The rows of X fall into a few groups, which share some directions, and each row is roughly a mix of its group's hidden directions, except one row that fits no group.
X:
[[ -5   8  -7  15  -6 -20  10   6 -48 -32  27 -29]
 [-12   2  11  -7 -18  47 -27  21 -27 -27 -18  -7]
 [-47 -22  -8 -19 -31  25   0  -5  17 -19 -21   4]
 [ -9   7 -37 -35  -1 -21  -8   1  24   2 -43  -9]
 [ -4  29  -5  -8  10  29   3   6  29  -2 -53  14]
 [-10 -11   1   8 -28 -17  19 -33  43  30 -14  -7]
 [-12 -13   0 -16 -29   8  -2  -1  40  14 -42  27]
 [ -7  30  -1 -19 -13  12 -16  38  10  -6 -45  18]
 [-44 -19  25  13  20  17 -34  15 -16 -11  -3  17]
 [-30   9 -19   9 -24  15 -19   9 -27 -42  19 -18]
 [-18 -23 -10 -15  20  42   6  31  27  -8   3  25]
 [-27  -2 -26 -32  -4 -24  21   3   5 -24  39 -13]
 [ 39  32  17  25 -15  23   0  28 -16   1 -23   1]
 [-19  11   2 -20 -24  27 -42 -10  16  12 -37  -3]
 [-22  -8  11 -10  -7  -5  45 -15 -19  -5  48  -4]
 [ 15  20 -13 -47 -19  -6  13   1  27  33  19   7]
 [ 50   8 -10 -20  25  -2   4  -8 -28  -2  35   9]
 [ 17  32  -6  -6  -5 -16  -1  -1  14  22 -53  25]
 [-31 -15 -11   4  -2 -10   8 -10  48  24 -37   6]
 [ -5  34 -18  -4  26  26 -10  12 -47  -6   8 -19]
 [-25 -35  22  40   1  21  10 -17  17  13  23   6]
 [ 10  37 -15  -2  21  18 -13  45   2  17 -29   5]
 [ 12  24 -33  -2  -6 -42  20 -24   5  15  21 -22]
 [-28   5  11   1 -35  22  19  -2 -23 -17  44   5]
 [-42 -25  -7 -12  21 -14 -10  -6 -27 -40  10  -1]
 [ -5   5 -43 -23   3  -6 -25   7  10 -13 -48  -7]
 [ 34  36  -8   8   2 -25 -10   2   7  35 -35  -4]
 [  3  21 -27 -32   6 -42   1  15   4   7  37 -11]
 [  6  14 -14  27  21   8 -35  10  -2 -27 -46  -9]
 [ 15  15   4  13 -13 -20  -2  -4  15  15 -64  10]
 [  8 -11 -19 -15  59   9   1  -3  -3  31  21   8]
 [-28 -23  36  -4 -29  28  26 -12 -20   2  18   4]
 [ -4  -1  12  24  28 -32 -16 -38 -14  35  -1  13]
 [  8   7  36   6  -5  43  21 -14 -30  29   0  12]
 [  2 -12 -12 -14   9 -15 -13  17  44   6 -39  34]
 [ 41  38 -12 -19   1  14 -14  29  -8   6 -27  11]
 [ 16 -22  25  -3   6  13  32  -2 -11   5  48  28]
 [ 46  31  21  15   4  25  19  22 -15   2 -16  -7]
 [ 13   0  44  19   4  35  16 -18 -23  29 -11   9]
 [ 24  26 -10 -16  42   3 -17  10 -16  38  17   6]
 [ 24  20  -8 -15  14   4 -24  23  28  34 -18  32]
 [ -4 -25   4  34   3  11 -20  23  29 -11 -45   4]
 [ -5  12   0   7   6  17 -24  37 -39 -39 -15  -9]
 [  7 -23  38  23   0  22  -1 -18 -24  11  37 -20]
 [ 36  28 -10   3  33 -36  -1  -2 -34  -3   1   1]
 [ 13  -6 -18 -37  16  14  15   1 -19 -21  49   0]
 [-20 -35  -6  -5  34  23  11 -11  18  14  37  18]
 [ 46  15   5  -7  -6  41  22  17 -12   1  27  -5]
 [  2   2  31 -10 -18  32  18  -9 -44 -27  17   0]
 [-14  13 -28 -46   0 -10 -32 -10  27  10  20 -10]
 [  1 -17 -11 -26 -29 -15  25   5  33  15  40  -8]
 [ 27 -23  32  11  17  18  23  -2  -8  18  41  14]
 [ -4 -19  25   7 -25   7  29 -17  -5   2  52 -14]
 [ 17  -4 -38 -34  32 -13   5  -3   0  10  37 -16]
 [  2 -29   2  28  11 -15 -32  45 -15 -23   1  -5]
 [  7 -27  -9  17  10 -50 -23 -27  23   9   8  10]
 [  4 -11 -40  -9 -29   4 -33   9   8 -29 -31   8]
 [  7 -15 -36  -9   3   8 -34   7  -4 -31 -43   7]
 [-19  -9 -16   2 -15  29   3   1  -2 -53   7 -34]
 [  8   9  10   3  32  -6 -37  40 -15   7 -25  26]
 [-24 -14  -3   4  31  29 -22  26  10 -17 -26  31]
 [ -9 -10  -1  -2   9 -34  10 -18  48  38   2  12]
 [-14  -3 -34 -29  29  -6 -14  27  28  -9 -22  21]
 [ 23  24   9 -11  -1  24  19  -2 -39   7  35 -28]
 [-32  -4 -20 -13  36 -25   3  15  -3 -37  26  -3]
 [ 14  -6  -1   7 -45  34 -24 -21   1  -1 -29 -21]
 [-30   4  34  22   5  35  -4 -14 -19   2 -38  -3]
 [  9 -14  26  -5  23 -15  19  27  -8  27  24  41]
 [ 25  37 -20 -21  10   4 -18  12  25  16 -37  12]
 [ 49  27   9  23 -25 -24  -6  -8   6  23 -14  -6]
 [-44  -2  -4 -22 -41  -1  14 -21  14  -8 -27  -9]
 [ 50  20 -23 -17 -15  -9  31  -4  -5  -5  14 -23]
 [ 14 -11  16  38  38  10 -20   7 -24 -11 -27  19]
 [-21  10 -15   4  -3  27 -25   9 -10 -48 -22 -26]
 [-24 -19  -8  -9 -39 -19  23 -26  30 -25  11   6]
 [  0   5 -15  -7  24   3 -25  17  18   4 -56  24]
 [  0   1  -7  27  13   8  -7  36 -30 -27  -3 -43]
 [ 33  19 -28 -32  13  -1   2  42  19  -4  11  11]
 [  4  19 -23 -13  -4  49 -21  28 -14   7 -18  23]
 [ 15  56 -11 -15  -6 -10   2   9  -1  19 -39   6]
 [ 12  17 -32 -29  20 -13   1  22   1 -10 -49   7]
 [  6 -22  27  17 -52  22   0 -12  21  13  -5  15]
 [-36 -16  16  -5 -13  12  -7  -2 -29 -30  36 -24]
 [  5  28  13   2   5  32 -19  36 -36 -10  25  -7]
 [ 29 -10  47  26  -9   8  20 -21 -13  24  12  11]
 [ 25 -54  21  22  12  10  -2  -9   7  10  19  23]
 [  1 -10  13 -10  37 -24  13  -1  16  34  25  36]
 [ -7 -18   6 -16 -50  -1  16 -24  29  14 -26   6]
 [  8 -19  19  16  -5   1  47 -30 -21   4  34   2]
 [  3 -26  37  18  -7  11  -5 -26 -20  -1  46  -4]
 [-16   4   9  31 -12  12 -32   2  -9 -26 -45  19]
 [ 30   3   1  -3  17   5 -12  13 -35 -35  33  25]
 [  1 -37   7  18  -8 -12  23 -43  30  20  11  -7]
 [-20 -25   7 -15 -44   6  15 -21  37  15 -14 -11]
 [ 22  30  17 -23   2  23  28  13 -14  23 -14  34]
 [ -8 -12  -2   3  -8 -17  -5 -11  51  22 -35  27]
 [  0   3  -1  39  13 -28 -23   8   3   0 -51  11]
 [-30  16 -30  -5 -13 -29 -20  -1   0 -35 -30 -16]
 [ 14 -25  27  30  -8  14   9 -24  30  40  -1   3]
 [ 42  26 -16 -16  32 -12  -6  -6  -6  31  11  24]
 [ 10  41 -29   2 -19  -7  -8 -10  13  -1 -43 -25]
 [-39 -22  17  11  38   7  -7  29  -4 -26   2  17]
 [-30 -14  14  13 -21  18  24 -10 -31 -33  18 -23]
 [-17  11   5 -25 -28  -8  35 -36  10  28  23  -4]
 [ 10  -6  12   9  42  10 -26  23  10   7 -29  38]
 [ 18  29 -14  -2  12  29   5  48 -12  -8 -29  -8]
 [-36   4  -6 -23  17 -13   1 -14 -20 -17  50 -11]
 [ 54  24  13  27  12   1  -8   8 -32   6  -6   5]
 [ -9 -21  -8 -52 -15  12  18 -12  21 -10  33  11]
 [ 59  22  -9  15   1   6   1  23  15  22 -14   0]
 [-17  37 -39 -31  13 -13 -11  25  12   6 -20   4]
 [  8  -7  24   4  10  46 -12  27 -34 -19 -12  20]
 [ -9 -34  34  30 -24  19 -12 -10  30   2 -22   3]
 [ 35  24  -9  15  11  -9   4   0  21  49 -26  -1]
 [-20 -25  16  13 -29  14  20 -36 -20 -13  24 -22]
 [  3  -7  32   8   2 -11  35 -37 -26   9  21 -27]
 [ 28 -12 -18  -8  26   0 -19  -7  -2   2 -58  -2]
 [-11  26 -27 -38  -4  12  -2  20  15  18 -31  28]
 [-13   5  -3 -25  -1  31   0  16  29  33 -35  25]
 [  5 -22  25  23 -21 -15  17 -24 -12 -14  42 -24]
 [ 40  41 -12 -25  14   9   5  16   6  16 -22  22]
 [-13 -32   1  -4 -32 -26  19 -14  13 -29  36  -3]
 [ 10   4 -18 -41 -22 -38   2 -19  19  -8 -31   6]
 [-33 -16 -12  -8 -13  -8  -2 -48  24  -1  24 -25]
 [ 32 -13 -28  -4  43  -6 -10  16  -9 -17  32  15]
 [-10  -2 -15 -21 -12 -17  12 -25  55  27   4  -4]
 [ 25  16   6  27  36  26 -30  16 -29   3 -14   5]
 [ 15  12 -27  -3  41   4 -24  34   2  10  33  11]
 [ 51 -25  20  19  26 -13   0 -10  15  25  -6  -3]
 [ 17 -13  -7  27   7 -19  -1 -35  42  26 -24   3]
 [-38   3 -25 -26 -24   0   0  25  33  -8 -12 -25]
 [-10  21 -24 -26 -30 -20  -3  11  41  19 -21   8]
 [ 10 -20  -4 -15 -53 -16  21 -36  -4 -12   0  -7]
 [ 21   0  -7   7  38 -32 -36  11  15  26 -10  21]
 [  2 -13 -10 -16  43  -1  -3  32  35  11  -2  32]]
Here is one row of each group, with its name. Which group are the others in?
[  4  14 -18   2  18   0  -2   1 -41 -18  38 -38]
G
[ 61  16   0  -2   2   8  -1  15 -29 -11  22  -9]
F
[ 14   0  -9   0  26 -12 -31  20  39  22 -30  23]
B

[ 20  42 -28  -5   8  -5  18  15 -11  21 -23 -33]
F
[  6  20   0  13  -3  17 -13  10 -54 -36  -9 -21]
B
[ -3 -11  -1 -29  36  23 -24  31   2 -16  25  24]
B
[  8   5 -32  -9  41  -7 -30  25   9  -8 -34   8]
G
[-25  -2  11  -8 -57  -2  22 -20   7  19   2 -19]
B
[-10 -26   9 -12 -50   4  23 -27  19   9  14 -20]
G
[-34 -13   3  -6  -1 -21   9 -44  33  24  16  -1]
B
[ 10 -27  -4  11  30 -51  -7   1  19 -29   4   4]
G
[  0  11  13  15  36  -3  -4  45  -8  -3 -32  29]
B
[ 19 -31  16  53  20  23  14  -4   1  14   3 -10]
F
[ -7   2  26  -4 -11   4  11 -15  33  42 -42   7]
G
